Here are some rows, each followed by its group. Groups can overlap.
np.array([-0.276, 0.091, 0.966, 1.333, -0.317, 0.061, -0.625, -0.412, 0.067, 0.389, 0.327, -0.417, -0.206, 0.543, 0.543, -0.805, -0.184, 1.522, -0.069, -0.135, -0.998, -0.791, 0.443, -0.535]) Es
np.array([0.513, 0.440, -0.399, -0.546, 0.180, -0.381, 0.547, 0.213, 1.053, -0.763, 2.174, 0.622, 0.681, 0.780, 0.701, 1.022, -0.665, -0.101, -1.150, -0.650, 1.231, 1.199, -0.691, -0.231]) WH
np.array([0.666, -0.404, 0.243, -0.385, 0.963, -0.282, 0.083, 0.613, -0.315, -1.170, -0.059, -1.120, -0.284, 0.388, -0.051, 0.031, -0.694, -0.813, -0.039, -0.233, 0.556, 1.267, -1.439, 0.162]) WH
np.array([0.331, 0.685, -0.522, -0.757, -0.574, -2.849, -0.826, 0.370, 1.805, -0.240, 1.078, 1.471, -0.164, -0.948, 2.265, 1.300, -0.954, 0.557, -0.681, 1.053, -0.203, -0.435, 0.537, 2.189]) Ku
np.array([0.268, 2.321, -2.199, -1.861, -1.518, 1.016, 0.346, 1.223, -0.164, 0.078, 1.482, 0.228, 0.700, -1.052, 0.226, 0.860, 0.664, 0.196, 0.312, 0.520, 0.665, -0.222, -1.158, 0.321]) OB
np.array([-1.190, -0.157, -0.797, 0.328, -1.108, 0.476, -0.077, 0.338, -0.379, 0.439, 0.587, 0.061, -0.298, 0.138, -0.805, -0.065, 0.778, -0.299, 0.313, 0.660, -0.420, -1.263, -1.098, -0.590]) Hg
np.array([0.459, -0.409, -0.023, -1.297, -0.082, 0.187, -0.550, 0.343, 2.163, 0.195, -0.694, 0.885, -0.694, -0.550, -0.325, 0.968, 1.643, -0.229, 0.764, 0.717, -0.786, -0.495, -0.371, 0.413]) WH
np.array([-0.849, 0.322, -0.464, 1.182, -2.045, 0.527, -0.079, -0.757, -1.551, 1.214, -0.438, 0.328, -0.780, -0.431, -0.369, -1.325, 1.578, -0.306, 1.025, 1.036, -0.639, -2.277, -0.449, -1.390]) CJ
np.array([-0.166, -1.092, 0.682, -0.138, 0.063, -0.240, 0.167, 0.345, 0.052, -0.093, -1.470, 0.090, -1.170, -0.323, -0.296, -0.031, 0.647, -1.595, 1.140, 1.336, 0.144, 0.432, -0.597, 0.360]) WH
np.array([0.750, 1.418, 1.447, -0.931, 0.926, 0.091, -0.500, -0.543, 0.160, 0.037, -1.038, 1.002, -0.876, 0.512, 0.881, 0.581, 0.918, -0.425, 1.060, -0.912, -0.354, 0.036, -0.149, 1.148]) Wl
np.array([-0.734, 0.139, -0.781, 0.838, -0.497, 1.407, 0.591, -0.957, -1.173, -0.238, 0.621, -1.360, 1.681, 1.169, 0.595, -0.964, 0.003, 0.889, -0.893, -0.571, 0.474, -0.292, 0.511, -0.306]) CJ
np.array([-1.872, -0.986, -1.264, 1.614, -1.690, 1.137, -0.421, -0.075, -2.203, 0.640, 0.003, -0.251, 0.089, 0.269, -1.384, -1.211, 0.835, 0.284, 0.598, 0.945, -0.860, -2.385, 0.630, -1.772]) CJ
np.array([-0.196, 0.231, -0.952, 0.828, -0.748, 0.019, 0.489, -0.073, -1.017, 0.195, -0.410, 0.749, -0.504, 0.116, -1.670, -0.013, 0.014, -0.461, 0.418, 0.144, 0.421, 0.186, -1.648, -1.428]) Hg
np.array([0.870, 1.063, 0.647, -0.502, 1.107, -0.418, -0.372, 0.006, 1.417, -0.039, -0.804, 0.361, -0.890, 0.012, 0.312, 0.744, 0.346, -0.103, 0.718, 0.219, -0.880, 0.606, 0.399, 0.679]) Wl
np.array([0.417, 1.418, 0.574, -1.657, -0.801, -0.285, 0.121, -0.628, 0.669, 0.628, -0.424, 1.301, -1.035, -0.961, 2.207, 0.457, 2.062, -1.307, 0.997, 1.010, 0.187, -1.120, -0.030, 1.081]) CJ
np.array([-0.153, -0.436, -0.165, 1.023, -1.145, 0.343, -0.195, -0.402, -0.784, 0.052, -0.160, -0.051, -0.722, -0.141, -1.382, -0.638, 0.253, -0.676, 0.978, 0.404, 0.047, -0.586, -0.276, -0.411]) Hg
np.array([0.970, 0.777, 1.754, -0.583, 0.868, -0.308, -0.050, 0.146, -0.924, 0.315, -0.775, -0.360, -0.142, 1.149, 0.597, -0.218, 0.517, -0.471, 0.695, -0.103, 0.458, 0.771, 0.070, 0.049]) Wl
np.array([-0.017, -0.701, -0.765, 0.415, -0.766, -0.179, 0.515, -0.566, -0.406, -1.141, 1.278, -0.825, 1.068, 1.002, -0.710, -0.641, -1.737, 0.611, -1.141, -1.033, 1.067, 1.753, -0.873, -0.849]) Hg
np.array([-0.328, 1.393, -1.700, -0.694, -0.926, 1.615, 0.849, -0.923, -0.619, 0.195, 1.864, -0.486, 1.133, -1.190, 1.164, 1.122, 0.737, -0.603, -0.640, -0.123, 0.372, -0.660, -1.694, -1.264]) OB
np.array([-1.320, -1.538, -1.065, 2.863, -0.313, 1.613, -0.115, -1.682, -1.453, 0.539, -0.463, -0.944, 0.884, 1.621, -0.795, -1.637, -0.559, 1.270, -0.752, -1.126, -0.305, -0.706, -0.042, -2.303]) CJ
np.array([0.366, 0.906, -0.875, -1.601, -0.389, -2.792, -0.728, 1.314, 3.089, -0.457, 0.886, 2.101, -0.928, -1.873, 0.755, 2.305, -0.254, -0.416, 0.380, 1.572, 0.000, -0.236, -0.267, 2.376]) Ku
np.array([-0.012, 0.414, 0.255, -0.559, -0.551, 0.799, 0.784, -0.788, 0.008, 1.216, -0.530, -0.189, -0.298, -1.979, 1.557, 0.121, 2.025, -0.391, 0.150, 0.774, 0.260, -1.597, 0.777, 0.464]) CJ
np.array([0.309, -0.635, 0.990, -1.258, -0.497, -1.289, -0.641, 0.216, 0.150, 1.384, -3.191, 2.222, -3.094, -1.286, -2.243, 1.071, 1.639, -1.290, 2.787, 1.321, -0.843, 0.369, -0.813, -0.818]) WH
np.array([-0.125, 0.033, -0.229, 0.359, -0.651, 0.531, 0.404, -1.000, -0.602, -0.017, 0.864, -1.079, 0.684, 0.186, -0.179, -0.438, 0.225, 0.824, -0.234, -0.157, 0.561, -0.580, 0.353, -0.331]) Hg
np.array([-1.036, -0.256, -0.426, 0.742, -1.124, 1.503, 0.672, -0.547, -1.591, -0.870, 2.198, -2.686, 2.043, 1.374, 0.573, -2.116, -0.913, 1.517, -2.540, -0.983, 1.685, -0.944, 0.049, -1.062]) CJ
np.array([0.039, -1.042, -0.106, 1.175, 0.331, 0.690, -0.020, 0.763, -0.201, -0.566, -0.961, -0.172, -0.139, 1.078, -1.659, -1.129, -0.980, 0.451, -0.132, -0.875, 0.447, 0.848, -0.085, -1.646]) Be
np.array([-0.327, -0.148, 0.303, 0.436, 0.118, -0.750, -0.499, 0.278, 0.615, 0.488, 0.033, -0.027, -0.207, -1.056, 1.873, -0.152, 0.560, 0.536, -0.381, 0.452, -1.257, -1.058, 0.748, 0.064]) Es
np.array([-0.995, -2.234, -1.600, 0.828, -1.250, 0.531, 0.722, -1.094, -1.432, 1.807, -0.642, -0.233, -0.955, -1.920, -0.843, -1.376, 1.698, -0.750, 0.817, 1.529, -1.624, -1.625, -0.335, -2.676]) CJ
np.array([-1.129, -0.742, -0.726, 0.783, -0.140, -0.418, -0.439, -0.182, 0.692, 2.352, -0.987, 2.097, -1.938, -1.828, -0.370, 0.878, 1.353, 0.619, 1.897, 1.080, -1.453, -1.181, -1.698, -1.659]) Hg
np.array([-0.016, 0.546, 0.243, -0.043, -0.450, -0.046, -0.112, 0.131, -0.567, -0.202, 0.636, 0.362, -0.106, 0.646, -0.203, -0.342, -0.638, 0.979, 0.315, -0.732, 0.501, 0.196, -0.297, 0.395]) Hg
np.array([-0.159, -0.375, -0.796, 0.408, -0.068, -0.652, -0.553, 0.991, 0.524, -0.040, -0.210, 0.693, -0.454, -0.312, -0.582, 0.012, -0.025, -0.687, 0.704, 0.285, 0.214, 0.712, -1.071, -0.169]) Hg
np.array([-0.880, -1.745, -1.170, 1.436, -0.924, -0.433, -0.857, -0.580, -1.672, 1.622, -0.259, -0.104, -0.379, -1.186, 1.087, -0.861, 0.446, 0.289, -0.387, 0.805, -1.141, -2.240, 0.700, -1.174]) Es
np.array([0.346, 1.208, -1.800, -2.170, -0.644, 0.225, 0.554, -0.496, -0.087, 0.711, 1.089, 0.739, 0.314, -1.159, 1.692, 1.037, 1.086, 0.953, -0.437, -0.384, 0.808, -0.517, -1.083, 0.160]) OB
np.array([0.045, -0.510, 0.774, 0.402, 1.035, -0.002, -0.244, 0.532, 0.992, 0.047, -0.657, -0.085, 0.249, 0.526, -0.409, 0.181, -0.053, 1.656, 0.140, -0.852, -1.075, 0.353, 0.793, 0.310]) Be
np.array([0.975, 1.973, -0.696, -1.412, -0.358, -2.360, -0.850, 0.758, 1.300, -1.062, 2.102, 0.840, -0.426, -1.795, 2.238, 1.152, -0.432, 0.300, -1.252, 0.176, -0.809, 0.412, 0.446, 2.579]) Ku
np.array([0.166, 0.379, -0.335, 0.444, -0.413, 0.125, 0.324, 0.081, 0.349, -0.751, 0.164, -0.054, -0.597, 0.601, -1.372, -0.691, -0.907, 0.461, 0.149, -0.268, 0.975, 1.492, -0.991, -1.211]) Hg
np.array([-1.299, -0.681, -0.447, -0.031, -1.472, 1.870, -0.021, 0.021, -1.571, 1.783, -0.682, 0.858, -0.630, -1.817, -0.860, -0.749, 3.060, -1.302, 1.317, 0.585, -1.532, -1.366, -0.126, -0.508]) CJ
np.array([0.359, -0.651, 0.544, 0.356, -0.355, -0.720, 0.197, 0.102, 0.824, 0.123, -0.469, 0.292, -0.550, -0.077, -0.328, -0.116, 0.245, -1.098, 0.578, 0.591, 0.765, -0.251, -0.425, -0.445]) WH
np.array([0.432, -0.655, -0.086, 1.385, 0.387, 0.126, -0.046, 0.683, -0.182, 0.150, -0.648, -1.014, 0.903, 1.096, -1.221, -0.033, -1.074, 1.262, 0.313, -1.081, -0.586, 0.607, 1.138, 0.135]) Be
np.array([0.060, 0.798, 0.398, -0.964, -0.609, 0.005, -0.139, 0.853, 0.831, -1.233, 0.430, -0.061, 0.692, 1.303, -0.316, 0.727, -0.278, 0.097, -0.300, -0.243, 0.004, 0.633, -0.500, 1.346]) WH
np.array([0.033, 1.843, -0.371, -0.952, -0.657, -1.559, -1.030, 1.547, 0.321, -0.634, 0.255, 0.543, -0.236, -1.429, 0.810, 0.959, 0.088, 0.397, -0.123, 0.837, -0.251, -0.097, 0.790, 1.620]) Ku
np.array([0.360, -0.138, -0.509, -0.268, 1.142, -0.501, 0.193, -0.282, 0.767, -0.232, 0.380, -0.356, 0.540, -0.314, 0.749, 0.585, 0.136, -1.212, -0.998, 0.899, -0.411, -0.126, 1.032, 0.414]) WH
np.array([0.057, 1.150, -1.344, -1.892, -0.497, -0.281, 0.108, 0.328, 0.221, 1.169, 0.919, 0.997, -0.070, -1.454, 0.807, 0.631, 1.373, 0.693, 0.236, 0.592, 0.311, -0.698, -1.063, -0.078]) OB
np.array([0.412, -0.024, -0.266, 1.620, 0.495, -0.382, 0.320, 0.708, 0.776, -1.747, 1.565, -1.634, 1.271, 0.875, 0.272, -0.188, -1.933, 1.563, -1.577, -0.077, -0.004, 0.345, 0.168, 0.978]) Be
np.array([-0.662, -1.618, -0.642, 0.884, -1.133, -0.501, -0.197, -0.050, -0.072, 1.638, 0.121, 0.601, 0.071, -0.804, 0.689, 0.388, 1.048, 0.444, 0.707, 0.544, -1.571, -1.765, 0.571, -0.218]) Es
np.array([-0.041, -1.239, -0.282, 1.619, -0.341, 0.129, 0.308, -0.407, -0.787, -1.773, 2.461, -2.872, 3.076, 1.552, 2.595, -1.356, -1.897, 0.767, -3.156, -0.716, 0.206, -1.076, 1.852, -0.100]) Es
np.array([0.437, -0.687, 0.244, 1.443, 1.485, -0.290, 0.045, 0.925, 0.542, -0.161, -0.113, 0.018, 0.094, -0.039, -0.341, -0.541, -1.341, 0.656, 0.481, -0.219, -0.789, 0.377, 1.132, -0.289]) Be
np.array([-0.235, -0.762, -1.107, 0.795, 0.681, 0.669, 0.245, 0.829, -0.498, -0.024, 0.379, -0.432, 0.790, 0.860, -1.276, -0.695, -0.527, -0.082, -0.141, -1.433, -0.216, 1.718, -0.386, -2.233]) Be
np.array([-0.679, -0.548, -0.119, 0.887, 0.456, -0.176, -0.215, -0.963, -0.521, 0.602, 0.732, -0.802, 0.250, -0.327, 0.763, -0.424, 0.369, 0.641, -1.169, 0.313, -0.458, -1.203, 1.313, -0.448]) Es
np.array([-0.364, 0.244, -0.615, -1.164, -0.936, 0.247, -0.744, 0.289, 0.141, 0.758, -0.595, 1.871, -1.294, -0.817, -0.553, 0.398, 1.679, -0.217, 1.375, -0.118, -0.885, -0.088, -0.357, -0.107]) Hg
np.array([0.167, -1.094, -0.649, -0.516, 0.816, 0.466, 0.508, -0.102, -0.219, -1.704, 0.708, -1.493, 0.854, 1.129, -0.206, 0.133, -1.305, -0.134, -1.541, -0.237, 1.462, 1.460, 0.281, 0.026]) WH
np.array([0.543, 0.428, 0.721, 0.454, -0.041, -0.747, 0.364, 0.175, -1.517, -1.285, 0.280, -0.613, 0.167, 1.896, -1.338, -0.846, -1.067, -1.522, -0.277, 0.051, 2.100, 1.097, -0.320, 0.687]) Hg
np.array([-0.469, -0.847, -0.763, 0.316, -0.456, 1.121, 0.113, -0.717, -0.777, 0.534, -0.322, 0.168, 0.279, -0.259, -1.469, -0.565, -0.293, -0.392, -0.007, 0.643, 0.346, 0.276, -1.054, -0.853]) Hg
np.array([-0.569, 0.333, -1.229, -2.746, -2.090, 0.809, 0.726, 0.738, -0.358, 2.101, -0.762, 1.851, -1.599, -2.819, -0.342, 1.448, 2.917, -1.519, 2.016, 1.517, -1.542, -1.640, -1.786, -0.026]) OB
np.array([-0.070, -0.185, 0.408, 0.954, 0.274, -0.199, -0.109, -0.297, 0.086, -0.111, -0.778, 0.001, -0.296, 0.674, -0.610, -0.136, -0.692, 1.577, 0.235, -1.022, -1.186, -0.183, -0.075, 0.403]) Be
np.array([0.167, 0.724, 0.031, -1.315, 0.153, -0.082, -0.436, 0.629, 0.781, -0.623, -0.291, 0.725, -0.750, 0.079, -0.463, 1.223, -0.041, 0.017, 0.275, -0.036, -0.043, 0.243, -0.920, 1.280]) WH
np.array([0.842, 1.680, 0.802, -0.570, 0.561, -0.047, 0.185, 0.283, 1.365, -1.946, 1.796, -0.825, 0.994, 0.413, 0.639, -0.438, -1.617, -0.213, -1.189, -0.778, 2.209, 0.597, -0.445, 0.930]) WH
np.array([0.174, 1.296, 1.088, -0.168, 1.031, 0.226, 0.047, 0.347, 0.066, -0.404, 0.191, -0.080, -0.058, -0.505, 0.413, 0.014, 0.289, 0.006, -0.573, -0.846, 0.302, 0.163, 0.270, 0.068]) Wl
np.array([-0.877, -1.008, -1.220, 1.259, -0.243, -0.269, -0.731, -0.636, 0.180, 1.318, -0.228, 0.713, -0.594, -1.835, 0.161, -0.043, 0.523, 1.292, 1.108, 1.045, -1.932, -1.064, -0.253, -0.920]) Es
np.array([0.813, 0.058, 0.893, 0.329, 0.908, -0.211, 0.796, 1.387, 0.265, -1.863, 0.064, -1.839, 0.049, 0.811, -0.304, 0.083, -1.086, -1.452, -0.956, 0.429, 0.873, 1.464, 0.345, -0.079]) WH
np.array([0.767, 1.696, 1.948, 0.066, 0.477, 0.772, 0.534, -0.732, -0.826, -0.633, -1.362, -0.785, -0.119, 2.280, -0.186, -0.504, -0.372, -0.461, -0.245, -1.957, 1.314, 0.777, -0.140, -0.318]) Wl
np.array([0.210, -1.140, -0.135, -0.427, 0.481, 0.718, -0.023, 1.149, -0.721, -1.263, -0.268, -1.314, -0.514, 0.527, -0.309, -0.251, -0.257, -0.320, -0.435, -0.139, -0.090, 0.515, 1.103, 1.207]) WH
np.array([0.829, 0.242, 2.295, -0.787, 0.650, 0.175, 0.085, 0.378, -1.242, 0.233, -1.729, 0.380, -0.693, 0.283, 0.093, 0.509, -0.095, -1.237, 0.915, -1.046, 0.639, 1.052, 0.315, 0.867]) Wl
np.array([0.115, -0.213, 0.534, 1.114, 0.030, -0.465, -0.749, 0.654, 0.418, 1.060, -0.898, 0.331, -0.708, -0.618, 0.236, -0.854, 0.590, 0.721, 0.581, 0.362, -2.384, -0.463, 1.262, -0.022]) Be
np.array([-0.124, 0.555, -1.177, -2.253, -0.829, 0.666, -0.314, 0.374, 0.442, 2.219, -0.634, 2.775, -0.976, -1.519, -0.782, 1.818, 2.171, -0.262, 2.548, 0.467, -1.454, -1.187, -0.633, -0.258]) OB
np.array([0.648, -0.355, 0.810, 0.235, 0.579, -0.842, -0.156, 0.972, 0.391, -0.651, -0.571, 0.155, -0.367, 0.636, -1.096, 0.163, -0.865, -0.497, 0.019, 0.331, 0.406, 1.239, -0.696, -0.074]) WH
np.array([0.147, 0.381, 0.193, -0.035, 0.644, -0.977, -0.361, 0.516, 1.349, -0.743, 0.169, -0.404, -0.771, -0.221, 1.254, -0.082, -0.214, -1.077, 0.120, 0.781, 0.410, 0.148, -0.219, 1.190]) WH
np.array([-0.419, -0.118, -1.548, -0.284, -0.578, 0.279, -0.769, -1.726, 0.008, 0.737, 0.472, 0.451, 0.948, 0.242, 1.011, -0.156, 0.192, 0.217, 0.512, 0.628, -1.074, -0.542, -1.034, 0.052]) Hg
np.array([0.836, 0.850, 1.765, 0.007, 0.061, 0.587, -0.226, -0.141, -0.418, 0.217, -1.545, 0.285, -0.964, 0.528, -0.239, -0.098, -0.839, 0.103, 0.541, -0.736, -0.068, -0.050, 1.089, 0.055]) Wl
np.array([0.508, 1.262, 2.073, -0.248, -0.061, -0.265, -0.197, 0.528, -0.760, 0.211, -2.282, 0.180, -1.128, 1.507, 1.007, 0.115, 0.320, -0.224, 0.926, -0.452, 0.374, -0.057, -0.158, 0.923]) Wl
np.array([-0.010, 0.062, -2.068, -1.335, -1.305, -0.040, 0.088, 0.479, 0.223, 1.328, 0.942, 0.176, 0.536, -1.670, 0.495, 1.483, 1.851, 0.716, 0.174, 0.807, -0.639, -0.675, 0.093, 0.117]) OB
np.array([-0.679, 0.522, -0.151, 0.249, -0.681, 0.176, -0.321, -1.270, -0.441, 1.474, -0.197, 1.125, -1.450, 0.054, 0.817, 0.441, 0.320, 0.289, 0.998, -0.517, 0.023, -1.301, -0.419, -0.097]) Hg
Which 4 groups are nearest to each row below, nearest first, going by the average distance to the group's rows?
np.array([-0.685, 0.209, -1.038, -0.299, -1.135, 1.335, 0.436, -0.788, 0.400, -0.068, 1.232, -0.250, 1.032, 0.061, -0.561, -0.155, 0.522, -0.093, -0.601, -0.870, 0.120, -0.346, 0.599, -0.897]) >> Hg Be Es WH
Which 4 groups are nearest to each row below, nearest first, going by the distance to the centre of the group?
np.array([-0.372, -1.484, -0.330, 0.009, -0.060, 0.475, 0.201, -0.538, 0.010, 0.597, 0.553, -0.244, 0.579, -0.457, 0.877, -0.276, 0.866, -1.373, -0.450, -0.028, 0.192, -0.815, 0.199, 0.179]) >> CJ Es Hg WH
np.array([0.697, 0.985, 0.892, -1.222, 0.442, -0.102, 0.135, 0.744, 0.136, -0.949, 0.058, -0.685, -0.117, 0.471, 0.135, 0.204, -0.861, -0.276, -0.041, -0.657, 1.511, 0.776, -0.321, 1.693]) >> WH Wl Hg Be
np.array([-0.802, -0.657, -0.640, 0.864, -0.719, -0.018, -0.182, -0.813, 0.418, 2.434, -0.654, 1.165, -0.820, -0.933, 0.078, 0.175, 1.216, -0.243, 0.802, 0.734, -0.165, -1.236, -0.135, -0.548]) >> CJ Hg Es OB
np.array([0.828, 0.310, 1.244, -0.891, 0.927, -0.566, -0.050, -1.789, -0.102, 0.802, -0.908, 1.091, -0.615, 1.380, -0.949, 0.579, 0.198, -0.105, 0.668, -1.469, -0.477, 0.553, -0.769, 0.092]) >> Wl Hg WH Be
np.array([0.339, -0.890, -0.238, 1.711, 0.599, 0.087, 0.180, 0.753, -0.596, -1.724, 0.987, -1.207, 2.202, 1.143, 0.009, -1.220, -1.781, 1.148, -1.936, -0.414, 0.027, 0.771, -0.356, 0.375]) >> Be WH Es Hg
np.array([0.169, 0.084, -0.335, 0.115, -0.854, 0.042, 0.684, -0.750, 0.208, -0.281, 0.467, -0.131, -0.100, 0.663, -1.015, -0.383, -0.018, -0.444, -0.702, -0.288, 1.014, 1.228, -0.633, -1.435]) >> Hg WH Be CJ
np.array([-0.184, -1.089, 0.067, 1.682, 1.301, -0.577, 0.279, -0.918, 0.455, -0.190, 0.311, -0.586, 0.570, -0.367, 1.201, -1.254, -0.276, 0.449, -1.344, 0.111, -0.437, -0.329, 0.746, 0.224]) >> Es Be WH Hg
np.array([0.051, -0.067, -0.954, -0.199, -0.419, 1.789, 0.275, -1.065, 0.088, -0.850, 1.564, -1.034, 1.202, 1.134, 0.019, -0.511, -0.556, -0.335, -1.596, -1.339, 0.794, -0.275, -0.571, -0.111]) >> Hg WH Be CJ
np.array([-0.353, 1.332, 0.523, -0.264, -1.011, -0.207, -0.322, -1.011, -0.771, 1.037, -1.284, 1.626, -1.940, -0.521, 0.350, -0.476, 1.684, -0.185, 1.966, 0.048, 0.034, -1.351, -0.614, -0.941]) >> Hg CJ Wl OB
np.array([-0.296, -0.820, -0.050, 1.531, 0.527, -1.000, -0.603, -0.239, -0.791, 0.433, -0.764, 0.469, -0.145, 0.561, -1.457, -0.481, -0.870, 0.349, 1.086, 0.317, -0.403, 0.440, -0.670, -1.186]) >> Hg Be WH Es
Which 4 groups are nearest to each row below, nearest first, going by the distance to the group's nearest row?
np.array([-0.195, -0.947, -0.050, 1.576, 1.055, -0.086, -0.612, 0.964, -0.845, 0.387, -0.583, -0.049, -0.403, 0.433, -1.976, 0.320, -0.341, 1.844, 0.716, 0.171, -0.984, 0.762, -0.200, -0.612]) >> Be WH Hg Es
np.array([0.262, 0.190, 0.258, 0.844, 0.612, -0.237, 0.163, 0.429, -0.154, -0.471, -0.117, -0.625, -0.395, 0.377, 0.094, 0.310, -0.257, -0.002, -0.145, 0.111, 0.146, 1.509, 0.153, 0.953]) >> WH Wl Hg Be
np.array([-0.131, -1.274, 0.351, -0.227, 1.193, -0.389, -0.041, -0.213, -0.587, -0.089, -1.289, 0.357, -1.154, 0.264, -1.045, 0.263, 0.340, -0.821, 0.399, 0.645, -0.672, -0.611, -0.465, 0.186]) >> WH Hg Be Wl
Which 5 groups are nearest to each row below, nearest first, going by the average distance to the group's rows?
np.array([0.026, -1.015, -0.817, 1.089, 0.280, -0.110, -0.209, -0.163, 1.724, -0.352, 0.500, -0.316, 0.788, 0.793, -1.130, -0.339, -1.188, 0.860, -0.793, -0.585, -0.780, 0.815, 0.326, -0.666]) >> Be Hg WH Es Wl
